(in the rows, 128 means zero)
A single turn carries every row of the set below to another of its rows. Some are shown first; where does it send the rows asked next?
Q_443: [119 100 143 104 122 142 148  76 128 147 121 120 114 112 123 142  96 123
 140 138 154 130 141  99 137 108 125  79 134 145 150 130 139 140 162 135
 138 143 124 107 118 124 140 149  98 120]
Q_966: [137  95 128  89 123 158  95  82 124 147 124 118 128 161 130 122 122 133
 113 165 123 127 131 138 135 134 131 123 112 172 154 110 137 110 125 121
 104 143 140  96 105 131 108 159  84 159]
Q_636: [129  98 141 118 114 117 151  79 103 129 163 112 150 146 124 123 120 140
 142 128 138 116 130 117 141 122 116 113 137 123 138 106 144 116 158 105
 119 136 149 111 115 127 144 163 128 133]
Q_380: [123  95 140 105 121 168 105  86 124 153 114 123 121 152 138 127 128 114
 116 159 130 127 128 123 123 135 139 110 107 151 144 131 144 113 123 122
 109 151 132  87 104 149 123 174  84 158]
Q_931: [109 116 156 114 123 138 126  81 117 150 123 120 105 122 131 144 132 123
 123 156 143 131 137 127 105 125 136 123 137 105 116 147 153 135 133 131
 113 151  96 115 122 157 123 143 101 170]
Q_903: [117  78 132  99 114 156 107  81 111 143 128 115 138 163 125 113 110 125
 122 151 119 138 139 130 133 135 130 111 106 159 153 123 149 118 135 108
 124 146 137  88 102 132 129 168  82 152]
Q_417: [109  95 125 111 133 126 132  64 104 140 131 112 111 109 119 151 125 131
 120 139 127 122 113  99 159 153 117 118 109 130 142 125 157 122 166 114
 133 131 118 112 118 134 125 132 112 109]
Q_162: [169 128 131 104 127 135 123 117 122 153 120 102 139 157 159 165  91 132
 115 153 148 122 134 166 117 151 119 125 137 127 138 119 144 174 131 132
 109 127 128 131 127 154 147 148 110 129]
Q_753: [153 115 130 103 135 131 110 118 105 152 137 109 127 150 155 171  91 134
 130 144 143 118 139 164 116 141 120 120 123 107 128 130 142 187 133 108
 124 123 116 119 130 134 147 158  98 133]
Q_68: [130 117 146 101 123 145 142  74 139 158 115 123 105 105 130 154 110 110
 130 151 158 128 124  97 135 117 127  79 137 140 142 126 127 134 154 140
 128 147 121 109 122 128 132 146  96 137]
Q_731: [165 117 127  99 122 127 125 117 115 151 129  97 147 162 152 160  84 135
 117 149 143 130 137 171 121 153 114 125 137 128 141 116 145 178 136 123
 117 124 132 131 126 142 150 144 108 130]
Q_77: [118 102 129  98 137 127 114  85 114 147 129 112  96 108 129 170 145 139
 110 148 126 109 123 119 156 153 124 130 109 146 141 119 143 121 146 124
 107 125 134 110 115 114  92 124 121 114]
Q_388: [156 117 133 109 122 133 129 122 114 154 122 100 141 159 157 163  88 129
 119 143 146 128 139 164 114 151 120 117 133 119 136 128 149 179 134 125
 118 126 130 127 125 152 154 153 110 126]
Q_93: [118  96 121 100 139 124 119  79 108 138 134 112 104 114 120 158 132 152
 116 142 125 110 129 117 160 145 121 133 109 154 149 115 151 123 156 123
 113 122 132 113 113 115  98 124 121 104]
Q_350: [158 116 126  99 134 126 107 108 106 151 142 107 133 152 150 166  86 135
 130 148 139 123 133 166 122 144 114 122 126 109 130 123 139 186 137 105
 129 123 114 122 132 131 149 155  96 137]
Q_31: [134 101 134  97 124 166  98  83 129 152 116 123 120 155 137 128 130 122
 113 166 129 123 126 131 129 134 137 118 111 164 148 120 137 109 120 126
 100 147 136  91 105 142 111 165  85 162]
Q_526: [149 114 143 103 122 118 130  93 118 136 158 114 133 143 133 143 142 151
 130 143 141  98 133 135 141 120 122 132 140 143 136  92 128 111 140 122
  88 129 162 115 114 112 106 151 135 140]
Q_201: [121 110 141 114 139 113 109  88 112 139 122 125 144 136 109 143  97 154
 125 129 116 120 156 146 149 163 123 123 137 159 134 145 121 138 127 121
 115 160 153 113  84 124 109 145 116 110]
Q_243: [158 114 129 103 120 129 128 119 113 153 127  98 147 161 154 159  84 132
 120 144 142 131 141 168 119 153 115 120 134 123 139 122 148 180 136 121
 121 125 131 129 125 143 154 149 108 127]
Q_935: [121  96 132  85 122 114 113  81 105 134 147 110 127 145 109 126 110 165
 129 154 126 136 161 157 128 118 121 146 143 147 139 116 151 139 144 121
 114 135 114 126 118 112 106 119 105 158]
Q_628: [171 125 126  99 125 131 122 116 120 151 125  99 144 160 155 162  88 136
 115 153 145 126 133 170 121 152 115 127 138 129 140 115 142 174 132 129
 112 125 131 133 127 148 145 144 109 130]
Q_926: [114  84 139 107 116 164 111  84 116 148 120 119 129 157 132 119 118 115
 122 152 125 135 134 124 125 135 136 105 104 149 148 134 150 118 131 113
 121 149 134  85 102 143 132 175  81 154]
Q_19: [171 127 121 100 144 134 105 104 112 146 137 112 129 151 151 163  87 146
 128 153 146 111 131 164 121 134 117 131 130 120 135 117 139 178 135 119
 118 123 109 128 135 144 146 152  98 132]
Q_843: [108 103 131 110 131 128 128  68 110 150 126 113 102 103 126 163 137 117
 114 146 129 121 106  98 155 160 121 114 109 121 134 128 149 122 156 115
 127 133 120 108 118 134 117 134 112 121]
Q_348: [103  85 139 100 118 119 128  77  95 132 145 109 132 141 109 120 101 154
 136 140 127 143 163 143 121 118 123 132 136 129 136 132 163 144 152 114
 132 139 107 119 117 127 129 132 102 151]
Q_274: [123 125 144 129 142 124 120  70 118 141 113 133 143 126 113 138  95 135
 126 134 125 121 131 122 145 167 123 110 140 138 127 155 126 131 134 125
 124 171 133 114  90 159 134 156 109 115]
Q_595: [131  95 136  80 122 128 130  90 129 148 131 114 114 121 121 151 102 142
 133 143 144 131 156 126 148 110 121  96 136 171 157 110 128 143 153 133
 122 132 146 110 116  84 107 131 104 124]
Q_118: [128  83 126  91 118 153  99  79 115 143 129 114 137 167 125 114 113 135
 119 158 119 134 138 138 138 134 128 120 111 170 156 113 143 116 132 112
 116 142 141  94 104 125 118 160  83 154]
Q_613: [135 115 138  83 128 123 104  81 120 144 137 116 112 137 120 143 130 156
 118 167 134 126 148 157 123 121 127 149 145 144 130 114 140 132 130 135
  97 137 113 126 121 120  92 118 105 171]
Q_851: [126 106 152 126 112 123 153  83 108 141 154 114 139 136 134 135 132 120
 138 132 144 115 119 107 134 130 120 104 135 104 126 117 140 116 152 106
 118 142 144 105 116 137 145 171 125 143]
Q_735: [129 127 150  98 129 134 111  82 126 153 124 120 101 125 132 151 141 135
 116 169 143 123 135 141 111 124 134 139 143 123 120 130 141 128 124 139
  96 146 103 121 124 142 100 130 105 177]
Q_295: [129 121 143 107 137 112 100  89 121 149 120 126 139 132 114 155 108 145
 116 141 115 121 145 150 151 173 122 124 140 155 128 139 111 135 119 121
 107 161 155 115  86 119  98 139 114 126]
Q_506: [141 122 146  88 123 139 128  80 147 164 117 122 100 106 133 164 121 112
 122 161 156 128 126 111 140 122 125  88 140 147 140 115 115 133 144 141
 117 142 133 110 123 110 111 136  96 147]
Q_584: [114 107 134 104 133 128 119  80 116 153 125 113  94 103 131 173 149 122
 109 150 129 115 111 108 153 160 124 121 108 128 133 125 143 122 148 120
 114 130 129 107 117 122 101 129 115 124]
Q_385: [135 133 146 111 137 116 101  80 129 155 115 128 136 124 117 157 113 129
 112 150 121 122 127 140 149 179 122 117 144 142 121 141 106 130 118 123
 109 167 147 115  91 134 105 141 109 137]
Q_587: [120  89 138  93 121 134 142  84 121 142 130 116 119 120 118 140  92 140
 140 134 147 132 157 113 142 105 123  88 132 162 157 121 138 143 162 131
 134 136 136 108 115 103 128 142 103 115]
Q_986: [111  92 120 106 137 124 127  69 102 133 135 112 112 114 115 147 121 149
 121 138 125 117 124 108 161 145 118 127 108 146 149 118 157 123 165 118
 127 125 124 113 116 125 116 128 117 101]
Q_934: [141 102 137 108 119 114 140  86 106 127 165 110 146 149 124 127 125 156
 138 133 137 107 137 129 144 119 116 127 138 142 144  94 138 113 152 112
 104 129 157 115 113 115 123 155 133 130]
Q_436: [131 135 147 122 139 122 111  70 126 152 110 132 138 122 116 150 107 125
 116 147 126 122 120 127 145 176 123 111 143 133 120 149 114 129 125 125
 118 171 135 116  93 154 123 149 106 132]
Q_712: [141 111 141  77 122 131 123  88 140 158 126 116 106 115 127 163 117 129
 123 158 148 128 140 125 147 119 122  97 139 164 149 106 115 137 144 138
 113 136 143 112 119  88  99 129 101 141]
Q_633: [167 122 120  97 137 128 107 102 108 147 140 108 134 154 148 162  84 143
 128 152 142 119 129 165 125 140 113 127 131 114 133 116 137 182 139 110
 124 124 110 127 134 135 149 151  96 137]
Q_437: [145 123 154 111 120 125 133  97 124 148 149 117 123 134 143 155 155 129
 125 148 147  99 122 127 133 128 126 122 139 124 126 102 125 109 131 122
  85 135 157 109 116 123 107 158 133 152]
Q_439: [157 119 130 107 141 137 108 118 109 150 133 111 122 148 158 172  94 140
 129 145 147 111 141 164 112 135 124 124 124 112 129 132 143 184 130 117
 116 124 114 119 130 140 144 160 103 129]
Q_460: [117 112 141 124 143 120 118  78 110 134 118 130 147 132 108 136  89 150
 129 126 120 120 148 133 146 160 125 115 137 150 134 153 130 136 135 123
 123 164 142 114  84 145 127 152 114 105]
Q_451: [166 125 125 104 145 138 106 112 112 147 133 113 123 149 155 168  92 145
 129 149 148 107 135 164 115 132 122 129 127 119 133 123 142 181 131 123
 113 124 111 124 132 145 143 157 103 129]
Q_30: [162 123 133 110 126 138 128 121 119 153 119 101 137 157 160 164  91 129
 118 148 149 123 135 162 114 149 121 121 135 121 136 126 147 176 131 131
 113 129 128 127 126 156 151 152 110 128]
Q_461: [ 97  96 151 115 118 130 135  78 102 141 133 116 121 131 120 128 112 133
 134 141 136 141 151 128 110 120 129 120 135 107 124 151 165 141 147 118
 132 147  96 115 119 149 139 145  99 157]
Q_656: [134 119 159 121 115 127 144  92 120 150 147 117 126 130 144 150 150 114
 129 143 148 108 114 112 129 133 126 107 137 105 120 115 131 112 137 115
 100 142 149 104 117 135 128 169 128 153]

Q_931 moves to Q_461
Q_295 moves to Q_385
Now these:
Q_986 moves to Q_93
Q_437 moves to Q_656
Q_388 moves to Q_243
Q_350 moves to Q_633
Q_118 moves to Q_966
Q_443 moves to Q_587

A single turn carries every row of the set below to another of its rows. Some are shown first; where does it send the rows asked next?
Q_423: [143 133 120 133 135 125 142 171 147 158 142  98 131 151 122 164  72 113]
Q_724: [116 144 122 155 120 125 140 173 180 149 163 112 138 163 120 129  83 109]
Q_239: [159 113 113 151 119 130 129 146 169 138 131 135 103 146 133 123 143 126]
Q_188: [115 139 116 157 133 127 143 162 191 148 159 139 127 162 112 102 109 120]
Q_941: [151 116 124 131 156 117 133 150 122 169 122 124 122 148 136 141 103 156]
Q_90: [150 117 123 133 156 116 135 153 120 166 126 121 126 151 136 138 104 158]
Q_693: [135 130 124 158 120 135 129 152 190 136 150 148 123 156 116  97 114 122]
Q_718: [126 150 124 155 126 124 140 170 187 156 150 124 136 161 118 134  78 102]
Q_864: [150 113 125 134 152 118 135 153 122 166 127 121 122 147 136 140 105 158]
Q_187: [140 134 128 137 138 131 145 168 148 161 140 100 130 150 123 168  77 111]
Q_604: [151 123  97 127 134 114 121 149 165 136 134 139  97 155 138 106 122 141]
Q_694: [153 105 122 130 149 117 134 152 124 164 126 117 126 143 133 153 102 147]
Q_875: [157 120  95 144 118 114 122 156 163 130 125 133 111 158 127 111 127 135]
Q_872: [132 132 126 158 120 135 129 154 189 135 150 147 123 157 116  98 115 123]
Q_786: [152 113 103 149 116 124 126 152 162 129 141 123 105 150 130 114 139 136]
Q_484: [112 138 133 166 135 146 148 164 190 161 142 130 124 157 114 129 101 101]
Q_221: [134 131 126 159 119 137 127 153 189 138 150 148 122 155 116  99 115 122]
Q_521: [155 108 119 131 150 115 134 152 126 164 124 118 127 145 133 153 100 147]
Q_835: [117 138 124 161 136 134 144 159 195 152 154 144 125 157 115 111 114 112]
Q_585: [113 131 120 138 125 153 148 164 159 161 157 101 131 145 116 143  81 109]
Q_397: [155 107 119 130 148 114 134 154 125 164 126 115 125 143 133 151  98 148]
Q_780: [147 118 106 130 129 122 126 145 159 134 147 131  94 151 141 108 130 142]
Q_885: [103 134 129 165 128 147 147 169 179 153 158 115 124 159 111 123 105 116]
Q_311: [114 137 122 160 132 132 146 161 192 149 164 135 125 158 116 107 114 116]
Q_7: [125 140 113 137 130 140 142 166 167 164 136 116 136 150 110 143  66 102]
Q_105: [117 140 118 159 136 127 144 162 194 150 153 145 127 159 113 106 107 114]
Q_190: [141  96 129 122 129 126 135 156 135 154 142 136 132 146 131 159 127 139]
Q_997: [134  98 128 144 156 128 142 151 136 156 139 121 123 143 147 123 115 161]
Q_453: [116 141 134 159 120 136 143 167 181 153 167 109 134 156 123 135  91 108]
Q_333: [145 111 117 142 168 112 135 155 143 159 112 141 128 149 140 124  96 154]
Q_994: [144 103 132 148 166 126 140 150 148 166 120 136 122 140 148 132 111 148]
Q_953: [150 102 125 120 135 118 132 154 143 158 126 152 134 149 129 162 116 132]
Q_430: [147 108 110 116 130 109 126 163 138 150 125 148 139 159 122 150 105 140]
Q_916: [113 143 117 162 135 133 142 172 187 156 135 133 129 165 107 119  87 109]
Q_230: [163 120 103 149 126 121 124 150 173 139 117 143 107 151 129 120 132 124]
Q_535: [151 115 126 135 155 120 136 150 123 169 125 125 122 146 137 142 107 155]
Q_644: [119 134 126 140 130 152 148 161 170 169 143 114 131 140 117 150  81  98]
Q_229: [156 123 108 130 140 117 125 143 170 143 126 147  95 150 140 117 125 129]
Q_938: [137 100 115 114 124 114 129 165 128 147 145 133 138 157 124 147 116 147]
Q_434: [152 118 115 132 135 127 129 141 166 142 141 139  94 146 146 118 136 130]
Q_856: [115 137 109 134 124 141 142 167 160 155 150 104 138 153 110 136  68 112]
Q_21: [153 107 121 130 148 115 133 152 124 163 126 116 125 145 133 152 102 149]
Q_442: [141 129 127 135 134 132 144 166 147 161 146  96 130 147 125 166  77 112]
Q_492: [136 133 125 160 120 137 127 154 187 136 150 147 122 158 116  97 113 122]
Q_700: [136 105 111 138 159 114 135 160 135 152 130 123 129 155 140 113 100 168]
Q_263: [104 141 114 159 127 133 142 174 178 146 154 118 130 169 106 111  92 120]
Q_391: [121 145 136 160 126 133 144 164 188 160 154 122 134 154 123 140  90  98]
Q_13: [140 129 123 135 133 129 141 170 144 156 147  93 132 149 123 163  76 116]

Q_941 moves to Q_90
Q_492 moves to Q_693
Q_430 moves to Q_938
Now these:
Q_585 moves to Q_644
Q_311 moves to Q_835
Q_780 moves to Q_434
Q_916 moves to Q_263
Q_700 moves to Q_997
Q_786 moves to Q_239
Q_724 moves to Q_453

